A hidden rule labels the rows of this table. It goes by one to three of the table's principal directions, not those with the most spread.
[ 44  27 -40 -25   4 -16 -34   0  14  17  -8  13  23 -22  -4  -6  24  -8
  49   7  15  10  -4  22  18  25  56 -28   1  -4   1  -7   8  52  13  31
  32  11 -13  17  33  14  22  -4 -49 -21 -15 -43] o
[ 13   5 -44 -49 -35  13  -2  32  -5 -29   1   1   8 -33  16   6 -15 -49
   2  29   4  12   6  -7  11  -6  -1  -6 -35  24  20  35  15   3 -25  16
   8 -18   6  23  33  -2 -36 -10 -25 -23 -35 -56] o
[ -4 -14  -2  -1  -2  21 -47  79  61 -11 -15  -4  58 -50  26  -5 -59  47
  10 -29  27   9  20 -19  48  41   7 -17  -8  69  55 -57 -13   8 112   0
  -7  46 -47  59  28  40  33  24 -34 -28  46  45] i
[  65  -39  -58  -36   39    3 -100  101   42   52  -20  -72   27 -100
   70  -99  -12   69   80  -38   13   20   28   59   23  -14   13  -51
   16   36   89  -75   12    8   91   57  -58    7  -32   62   68   14
   70   17  -77  -29    4  -15] e
[-20  17  20   3  12  35   5   4 -39 -78 -27  36  89   7 -35  94 -50 -59
 -45  33  40 -38  -7 -76  56  66  20 -13 -33  14  -8   9   2  10  46  -6
  89  49  -8  18  28  32 -19  21  13   8 -14  45] i
[  2  -1 -20  -8 -19 -15  42 -29 -23  11  20   3 -65  37   0 -12  37 -41
   5  12 -35   2  -7  30 -46 -49 -37  18 -13 -11 -29  47  18   0 -94  10
 -29 -50  48 -39 -27 -39 -57  -7  17  12 -26 -54] i
[  0   4   3  -1  -5   0 -12  23  21   5   4  -9  23 -22  25   1 -22  60
  -1 -22  -6   7   8  15  22  16  16 -11   3   0   9 -22  -3  -4  34  12
  11  26  -1  50  17   6  16 -11  -2  -5   5   5] o
[  -6   -2   44   14    1   36  -44   68   34 -106  -78   46  127  -11
  -51   84 -123  -16  -25    3   50   -5   16  -78  112   95   29  -14
  -54  110   43  -54  -17   11  127  -26   75   96  -70   69   61   69
    6   56  -61  -24   42   35] e
[ 50 -15  -3  -9 -36  16  10  65  -7 -38 -36  12  36 -19  -2  34 -35   7
 -35 -22 -69  14  16  20  41 -12 -34 -23 -45  57  18  11  13 -13   4  -1
 -31 -13  55  48   4 -17 -36  15   8  -7  -3 -65] o
[ 21 -25 -20 -15  40   5 -37  59  -1   8  -5 -46  22 -60  36 -30 -13  12
  20   0   4  11  19  13  21   4 -13 -43   2  21  47 -32  11  -7  33  25
 -17  10   5  23  28   5  21  11 -18  -4  -6  15] i
[ 21  -1 -18 -13  38 -37 -31  17  30  79  31 -57 -22 -63  65 -89  33 125
  47 -42 -20  24   7  90 -26 -21   7 -31  59 -42  23 -46  -4 -14  13  38
 -29   6  -2  49  14 -12  67 -45   3  -6   6   1] o
[ 39   7  -6  17 -13 -15 -21  58  59 -32 -46  31  65   0  -7  51 -73  72
   4 -34 -43  18  -1  35  71  42  -6 -43 -38  68  10 -38  -1  27  70  -7
  11  43  -9  84  27   8 -11  44 -27 -13  70 -23] i
[ 18  11 -30 -16  -7   6 -23   4  -1  20   1 -17   8 -25  28 -16  12  22
  28  -9   7   6   6  24  32   0  51 -15   5 -14   6   0  16  18  18  38
   9   6  14  27  30  -5  22 -10 -23  -7 -21 -28] e
[ -2   2 -41  -6  41 -50  -5 -39   0  61  36 -26 -68 -20  22 -53  79  17
  42  -6  -6  24 -16  53 -48 -18 -15 -32  35 -49 -18  -8   6  16 -32  12
 -22 -39  12 -42 -27 -28  20 -20   6   5  20   2] o
[  3   4 -11 -15  33   4 -46  25   4 -16 -28 -19  67 -63   8  -4 -25  29
  23 -11  43  16   9   7  73  52  42 -45  -5  26  32 -49   0  12  77  37
  57  46 -24  67  64  25  41   1 -52  -6   2  -1] i
[-41  43  23  17 -71  16  32 -55  15 -26   3  67  12  43 -29  68 -13  -2
 -44 -18  13   5 -16 -37  50  34  51  31 -19   2 -44  39  -8  26  30 -29
  39   9 -10   2 -25   6 -12  -3  16  -6  33  -2] e
[-41  17  37   3 -15  -7   6 -19  21 -11  18  26  13  -3  -8  11  -7  23
 -19 -28  26  16   7 -17  18  42  25  14  -7  13  -9 -19 -15  10  27  -2
  43  32 -20  18 -10  23   0 -23 -11  -6   3  12] i
[ 23   8  21  21   2  27   7  20 -18 -34 -41   4  82   3   4  66 -80  62
 -58 -21 -27 -25 -17  10  86  20 -15 -27 -19   6  10   9   6 -23  66  -1
  20  15   3  80  34  -5   0  40  42  36  37  18] e
[-46 -14  25   0  -8  16  11 -19 -12  -7  34  11 -31  21  -5  -3  15 -42
 -31  12  35 -32   0 -65 -64 -12 -17  54  10 -28  -4  11 -13 -25  -8 -34
  -8 -16 -28 -57 -35  16  -8 -17  31  -2 -21  56] o
[  9  26 -20  -5  13 -33   2 -52  -1  74  42 -20 -37 -12  36 -42  65  83
  23 -29 -12   2 -19  67 -31 -16  29 -10  49 -88 -29  -1   0   9 -15  31
   4 -20  13  15  -7 -24  42 -46  25  14  -9 -10] o
[-44 -18  -3 -25 -19  10 -11  18  -5 -42 -11 -18   3 -55  10 -13 -14  -8
  -7 -11  26  43  25 -13  46  14  12  -8 -28  44  22 -18   3 -25  20  10
  22  14  10  33  27   0  -4 -26 -43 -19 -13 -35] e
[ 84 -28  -9  -9 -12   5  22  34 -38  11 -28 -28 -14  16  15 -16 -24   5
 -25 -16 -91  -3  -5  72  -4 -81 -83 -10 -32  13  21  47  29 -32 -64  16
 -87 -76  53  16   2 -51 -53  37  23  34 -18 -85] o
[  4   1 -38 -10  -6 -17  -3  -1  11  38  27 -16 -43 -12  34 -26  32  20
  21 -11 -21  16  -4  35 -24 -21  -7 -17   8 -24  -9   8  11  14 -16  10
 -33 -28  20 -12 -18 -25  -2  -9   6  -7  11 -10] o
[  0 -93  50   0  87  11 -64  74 -17 -47 -41 -45  29 -37  -9 -50 -61 -16
 -12 -22  48 -23  27 -38  -8  -8 -87  10 -21  67  93 -89  -4 -70  71  -8
 -28   5 -66  -3  38  39   5  45 -42  17  -9  50] i
[ -6 -17   4 -34 -23  46   6  12 -73 -45 -10 -16  27 -40  -2  22   1 -55
 -58  15  10 -13  13 -52   5  -7   1   4 -25 -21   8  25   4 -40  -8   3
  20 -21  34  10  16  -4 -11 -30  12   3 -75 -23] e
[-94  36  46  23  12  -4  17 -55  13  20  71   1  -7  -3  19  16  29  56
 -18   8  54 -10   5 -51 -20  55  76  25  61 -82 -40 -22 -30  -8  18 -15
  80  70 -13  -8 -29  30  53 -73  51  -4 -14 111] o
[  9  18 -33 -17 -58 -10  14 -29   5   8   6  33 -50  25 -18  -7  55 -50
  30   4 -19  22   3  11 -26 -24  35  19 -14   2 -38  36  11  38 -57   2
 -16 -26  34 -40 -25 -20 -23 -22 -28 -31 -22 -81] z
[ -20    7  -12  -34  -46   22   28  -31  -45  -34   13   16  -30   19
  -12   14   12 -100  -22   40   18   -6   -1  -38  -19  -27    6   39
  -31  -11  -15   71   18   -7  -72    1   13  -37   16  -41   -1  -11
  -54  -20   -2   -6  -63  -49] o
[ 57 -28 -30 -23 -13  26 -30  23 -19  12 -25  -7  -6  15   2 -37  -2 -45
  20  -9   2 -35  -4   7 -29 -55 -24  25 -21  11  29  16  18   4   5  20
 -60 -55 -19 -18  21  -5 -14  37 -32   3 -31 -45] o
[ -9 -32  16 -10  19   1 -12  34   4 -12 -16 -44   6 -38  14 -44 -35  17
   8 -11  11  31  24  20  29  -4 -25  -6 -16  52  44 -35  -1 -33   0  25
  -5  11  -4  39  36   3  -5   2 -45   8 -13 -25] o
[ 14  16  -9 -24 -41  26  -4   3 -17 -48 -28  28  40  -4 -14  41 -38 -53
 -21   6  15  10   0 -20  77  15  29  -2 -50  41  13  42  22  17  18  11
  26  -7  -4  19  33   6 -32  22 -31  -7 -13 -56] i
[ 62  12 -38 -37 -50  33 -42  33   0  33  -9  10  34 -40  24 -23  24   2
  19 -51  -4   1  13  17  26  -4  58 -12 -17  11  16   7  17  53  59  46
 -28 -18  14  29  15   6  26  -3 -41 -29 -38 -63] i
[-23  10  32   1   8  28 -21 -23 -30 -32 -13  33  55 -10 -32  38   0 -29
 -38 -12  57 -28  -6 -71  24  49  41   7  -2 -15  -4 -13 -11   8  80 -17
  53  23 -38 -12   1  37  34  -4   3  -3  -7  51] o
[ 61  -5  -6  -1  -8  33   7  10 -46  -7 -27  20  15  46 -36  27   5 -99
 -13  37 -23 -49 -10 -36 -45 -33 -24  13 -15  -9  -8  50   9  19 -38 -17
 -40 -37  11 -63 -21  -2 -26  41  18   4 -34  -7] o
[ 26 -63  22  23  75 -17 -35  39  -4  -6 -45 -49   2  -9   0 -43 -43  43
  10 -26 -10  -3   4  39  10 -28 -79 -18  -3  37  53 -63   4 -52  33   0
 -45 -11 -25  14  29  -6   9  51 -19  34  36  13] o
[ 17 -40 -10 -20  19  15 -44  39  -6  13 -12 -47  -1 -49  26 -60  -1  10
  17 -15  19   3  18   5  -5 -26  -9  -2   7   9  51 -32   2 -29  34  17
 -38 -16 -17  11  29   5  33   1 -32  -5 -20  -5] z
[-69 -28  42   3  53 -10   8  -2 -11  -8  40 -42 -21 -37  28 -25 -11  38
 -42   8  33  -4   4 -27 -33   2 -51  13  35 -32  28 -29 -19 -80   5 -26
  11   6 -31  -2  -8  11  19 -35  52  19   4  91] o
[ 20 -70  33   3  50  24  -3  33 -60 -28 -42 -58  -3  -3 -18 -34 -37 -69
 -26  23  -1  -9  13 -18 -10 -48 -92   5 -23  38  54  -4   6 -65 -37  -5
 -54 -41   0 -34  15  -8 -28  48 -12  40 -29  -2] o
[ 27 -21  18  25   6  11 -20  -1 -12 -21 -56  14  24  40 -45  20 -29 -21
  -4 -14  -4 -16  -9 -13  13  -1 -14   1 -26  21  -3 -18  -2   9  33 -19
 -15  -5 -21 -16   3   2  -3  55 -29  12  25  -5] z
[ -74  -11   42   -1   -7    0   55  -53  -49  -54   24    7  -50   27
  -42   25   27  -90  -47   59   26    2    8  -72  -49   -6  -15   51
   -7  -26  -32   29  -14  -52 -100  -40   44   -8   21  -64  -29   -1
  -45  -48   24    8  -59    4] z
[ 28 -22  27   6  17  -5  -4  47  -1 -36 -39 -11  45 -24 -16  17 -38  32
 -17 -10 -33  17  19  16  38  17 -23 -26 -22  44  22 -40  -7 -27   7   2
  15  27  23  58  27   5  -7   6 -16   8  -7 -32] o
[-32  27   3   1 -23  40 -15  13  15 -28  -5  22  68 -14   5  47 -40   1
 -13   6  48 -16   2 -58  56  57  63  -1  -2  11   2  -3  -8  23  83  -2
  52  57 -29  32  22  35  28   2  -2 -20  13  56] e
[-64  42  15  -9 -20  18  25 -32 -12 -15  49  21  18 -15  15  47   2 -14
 -45  21  39  -6  -5 -58  14  46  43   6  12 -42 -24  36  -6   6  12 -13
  62  28  -5  -7 -19  18   6 -42  49  -9 -12  66] i
[ -25   40  -16   -7   19  -28   30 -103  -58   16   19   -5  -39   14
  -16    4   66  -39   14   34   16   16  -25   21   -2    3   44  -18
   18  -77  -61   45   14   21  -77   21   58  -15   32  -43   -5  -31
    1  -35    6   20  -28  -28] z
[ 19   1  -2  21 -13 -26   7  -3  34  28   6   7 -32  38   8  -8   1  49
  22 -32 -42  11  -1  52  -2 -17  -7   3  -7   9 -16  -8   9  19 -17   9
 -29  -5  20   6 -16 -20 -21  17  -6   8  24 -30] o
[ 33  40 -45  -6 -16 -40  13 -48  14  68  37  17 -49  20   7 -11  81  25
  38   0 -37   5 -24  53 -62 -14  30 -13  31 -77 -57  24  -1  50 -55   8
  -7 -29  25 -23 -34 -26  11 -32  14  -9  -3 -33] o
[ 53   1 -22  28  -7 -28   7 -13  25  40  -2  35 -41  70 -22   3  41   5
  33 -17 -53 -23 -19  37 -59 -32 -22   9   3 -12 -37   2   4  43 -27 -12
 -52 -33  18 -43 -43 -20 -19  32  10   4  27 -23] i
[-28  -4   8 -18 -23  18   2 -28 -24 -18   3  13 -15   1 -14  -9  14 -53
 -16  -2  38  -2   2 -35  -3  -8  11  33 -13   4   1  20   2  -7   0  -3
   7 -21 -15 -29  -2   6  -8 -13 -15  -5 -25 -15] i
[-69  44  41  17 -51  -8  50 -86  -8  -4  50  56 -23  27 -20  55  53  19
 -58 -29   8  10  -8 -35   4  41  58  30   6 -56 -73  22 -15  15  -5 -24
  63   9  31 -18 -60   0  -4 -61  47   3 -10  12] i
[-57  16  -5  -3  40 -16 -13   3  32  11  28 -27  19 -65  30 -22   5  39
  31   2  54  37  14   3  47  63  38 -37  26  20  17 -49 -12  13  42  32
  62  61 -12  41  27  25  40 -29 -23  -7  17  47] i
[ 18  -6 -13  -2 -18  -2 -21  42  39 -32 -39  12  28  -3  -9  16 -54   9
  14   0 -10  19   4   7  39  11  -4 -13 -29  58  21 -15   0   7  30 -12
  -6  18 -24  36  28   7 -11  32 -41 -21  40 -27] z
[-26   5  26 -13   0  25   9  36 -14 -37   2 -22  51 -43  29  21 -59  25
 -39  10   4   8  18 -15  52  22   5 -13  -6  16  27   8   3 -38  14   9
  34  41  10  58  30  10  -1 -20  23   0 -18  22] o
[-20   9 -23 -36 -20   2   9 -29 -32  19  35 -28 -45 -37  32 -39  52 -20
   8   7  13  26  13  14   0 -26  38   6  10 -33  -3  34  19 -10 -49  34
   5 -26  39 -12   5 -21   2 -55  -4  -7 -59 -48] e
[ -3 -16 -28   0 -25  22 -11  36  24   1  -7  -2  -3 -11   2  -6  11 -28
  24   7   6   3  18 -28  -7   2  14   3  -6  35   6 -18  -8  18  19  -2
 -23   8  14  -6  -3   7   6   7 -27 -25   1   1] e
[  77  -42  -39  -17   33   14  -16    8  -63   16  -24  -15  -29   22
  -11  -29   33  -81    0   21  -19  -61  -25    3  -76  -84  -80   11
   -2  -32   22   37   22  -22  -31   -6  -84 -101   -4  -70   -4  -24
  -16   46   25   25  -27  -17] o
[ 13  -6  11  -4  -6  37 -14  58   4 -45 -41  -6  81 -23  -1  30 -76  -6
 -12   2  13   1  18 -20  80  36   8 -18 -39  70  38 -16   2   2  50  22
  28  42  -4  67  53  23 -10  33 -36   2  -6  -8] o
[-16 -11  -9  -4  47  -8  31 -16 -53 -26   3 -28 -22   1 -13   7  18 -80
   1  65   7   0   0 -12 -11  -8 -35 -17  -4  -4  -5  24  14 -20 -83   9
  25 -11  40 -39   7 -16 -36   1  14  25 -35   0] i
Here are more rows. What is the label of each one?
[  32   57  -73  -29  -59  -30   37  -57    0   20   12   24  -49   12
  -12   18   69  -47   41   46  -36   48  -16   50   13  -13   62  -20
   -8  -27  -55   75   19   56 -109   22   22  -37   61  -10    2  -41
  -29  -32  -24  -19  -23 -124] -> z
[ 78 -10 -25 -13  60 -67 -20   2   3 101  28 -55 -53 -25  40 -98  72  92
  63 -32 -63  13  -4 126 -85 -53 -31 -36  49 -66   1 -35   6   1 -66  47
 -51 -35  28  10  -4 -33  31 -33  -1  16 -30 -50] -> o
[ 32 -35  -1   9  44 -14 -27  57  37  34  11 -34 -19  10  23 -48 -14  32
  37  17 -14 -32   8  11 -85 -35 -48  16  35 -10  36 -41 -13 -26 -13 -13
 -56   5 -35 -12   1  14  15  15   8  -4   1  50] -> o
[ 19  -3  39  22 -17  21 -27  53  39 -21 -15  47  69  10 -17  49 -41  39
 -32 -42  -4 -31  10 -46  13  44  12  11 -12  29  12 -44 -20  16  99 -31
   4  44 -31  29 -14  45  18  21   9 -18  23  50] -> i
[-51  13  68  51   9  13  29 -33   6  -8  18  27  17  42 -26  49  -7  20
 -47   3  20 -31  -3 -62  -3  37  17  33  32 -25 -27 -12 -29 -14  27 -43
  34  44 -13 -23 -41  27  23  -6  61  17  21 101] -> e
[-38  27  46  10 -40  17  43 -58 -45 -73  -6  70  16  65 -69  94  -1 -91
 -60  33  15 -23  -7 -84   1  32  33  41 -33 -17 -58  48  -3   7 -38 -41
  72  17  13 -48 -30  13 -47 -14  22  -1 -38  -3] -> o
[ 48  20 -90 -37 -78   8 -31  13  29  33  -1  32 -21 -12  12  -9  55 -25
  49 -21 -17  14  -3  18  -9 -17  56 -11 -20   2 -19  25  16  75  23  17
 -40 -41  17  -7  -6 -16   4  -1 -48 -51   1 -81] -> e
[-39  13  12  -9 -19   0  19 -57 -27  22  41 -17 -42  -4  12 -12  46   6
 -19   6  15  10   0 -13 -28  -9  41  23  24 -76 -31  21  -7 -17 -42  -1
  22 -12  17 -21 -18 -12  15 -57  18   5 -46   1] -> z
[ 63  19 -33  12  -6  -9 -27  17  35  49  -9  28  16  17   6   1  17  40
  35 -35 -36 -19 -17  39 -13  -3  12 -25  14  -7 -12  -7   5  59  49   3
 -43  -6  -7  -1 -20  -2  27  31   5 -15  46   5] -> i
[-15  13 -26 -18 -41  35 -13  10  -1 -56 -32  36  44  -6 -30  48 -20 -81
   4  28  43   1   5 -63  48  40  49  -1 -39  45  -4  14   2  35  38  -4
  44  23 -12   3  27  22 -11  14 -47 -32  -5 -19] -> e
[ 70 -33 -23   6  23 -12 -55  35  32  60 -30 -35  -7 -11  21 -69   0  69
  50 -52 -23   2  -2  69  -7 -38 -20 -17  12  11  38 -49   3   9  49  22
 -76 -30 -27  22  20  -9  39  42 -44   7  32 -26] -> e
[  53  -12  -22    3    1  -17   37  -13  -36    2  -37  -14  -46   43
  -31  -18   25  -54   29   38  -69    9   -5   57  -31  -70  -46   -3
   -9   11  -21   44   18  -10 -124    7  -49  -46   64  -33   -3  -51
  -44   16   -3   15  -20  -95] -> z
[-83  29  18   5  -8  -9  56 -60 -35 -33  26  -8 -18 -11  -7  46  14 -20
 -39  39   7  43   1 -25  33  37  28 -20   0 -33 -50  32  -4 -15 -60 -13
  73  26  51  -8 -19 -21 -17 -49  30   9  -7  13] -> e
[-66  49  46  29 -51   9  51 -67   0 -14  37  62   3  32 -21  72  28  25
 -61 -17   4  -7  -7 -49  17  43  61  33  18 -43 -65  26 -19   7  17 -37
  58  31  24  -9 -56   8  11 -51  68  -4  10  42] -> e
[-72   5  21 -19  -1  -3  43 -48 -54 -34  36  -6 -30 -28   3  10  33 -23
 -52  15  18  15   3 -25  -6   1  -5  12   4 -36 -21  29   2 -50 -48  -7
  48 -11  35 -12 -15 -15 -16 -67  45   9 -41   0] -> o
[-36  18  -5  13  15 -35  14 -16  39  51  41 -30 -32 -35  35 -32  32  80
  20  -9 -13  45   2  42  -5  17  13 -31  48 -27 -15 -24 -18   2  -9   1
   1  21  15  16 -24 -12  40 -39  20  -4  40  35] -> e
[-69  29  41  25 -14   3   4 -31  29 -27  15  40  34   6 -22  59 -15  34
 -35  -4  44  -3  -6 -65  22  73  53  14  15 -22 -30 -27 -34   6  65 -42
  75  61 -41  14 -16  37  33 -25  18 -12  35  79] -> z
[ 31  26 -36  -8 -67  12  22  37  39 -22 -12  44  22  19  -6  53 -34 -40
   3  13 -35  20   1   2  47  16   2 -12 -53  72  -5  43  12  55 -13   3
 -10  -3  26  22  -1  -3 -60  37 -21 -21  21 -56] -> i
[-21  22 -27  17  47 -64 -17   7  77  48  21 -36  -6 -44  46 -34  -4 125
  69 -20  -7  63   1  88  46  49  22 -70  32  12   0 -66  -6  31  26  33
  31  60  -3  67  22  -6  39  -9 -31  -4  76  20] -> i
[-41  -5  17  17  42 -26  21 -55 -33  23  29 -32 -42  -9   9 -13  45  37
 -19  -2   0   8 -10  14 -22  -5 -11 -11  37 -70 -27 -10  -6 -35 -26  -8
  16 -11  24 -21 -25 -23  23 -35  46  30   3  38] -> e
[ -5  43 -60   0   4 -50  -1 -17  57  46  37   3 -31 -17  28  -1  42  43
  60  15 -13  42 -12  50   5  30  41 -50  27 -24 -31  -4   2  57 -13  10
  19  18  12   5 -10 -13  18 -17  -7 -23  50   3] -> e
[ 17  35 -28   0 -14 -17  39 -40 -13  38  27  -7 -32   7  12  10  56  12
  11  26 -38  14  -9  39  -5 -13  34 -15  26 -57 -42  41   7  15 -75  18
  12 -15  64  -2 -13 -33   1 -34  33  11 -23 -37] -> z
[  6  10  31  20 -24  19  32 -19 -23 -49 -34  48  29  49 -57  69 -23 -53
 -48  22 -15 -20 -13 -44  16   8 -10  19 -22  14 -24  35  -7  -5 -13 -42
  14  -4   3 -20 -17   3 -27  23  26   9  10  -3] -> z
[-16 -42   3 -14  -2  14 -38   9  -1  -3   1  -3 -35  -1   0 -49   9 -37
   5 -20  41 -18   8 -38 -50 -34 -21  46  -3   9  30 -17   0 -22  35 -20
 -48 -33 -52 -52 -11  14   8   6 -25 -18  -6  17] -> o
[ -9 -26  42  15  63 -16 -33   9   1  30  -3 -49  18 -47  25 -55  -6 109
   0 -59  10   7  10  40  12   9 -11 -20  36 -14  30 -77 -14 -40  64  19
   1  26 -21  48  17   9  63 -17   0  23  14  41] -> i
[  6 -68  29  31  29  11 -46  96  69 -31 -55 -13  25  15 -14 -35 -89  15
  36 -16  13 -11  29 -17   0  -6 -64  24 -20 122  71 -87 -18 -26  67 -21
 -57  42 -64  18  27  37  -3  72 -61 -12  54  37] -> o
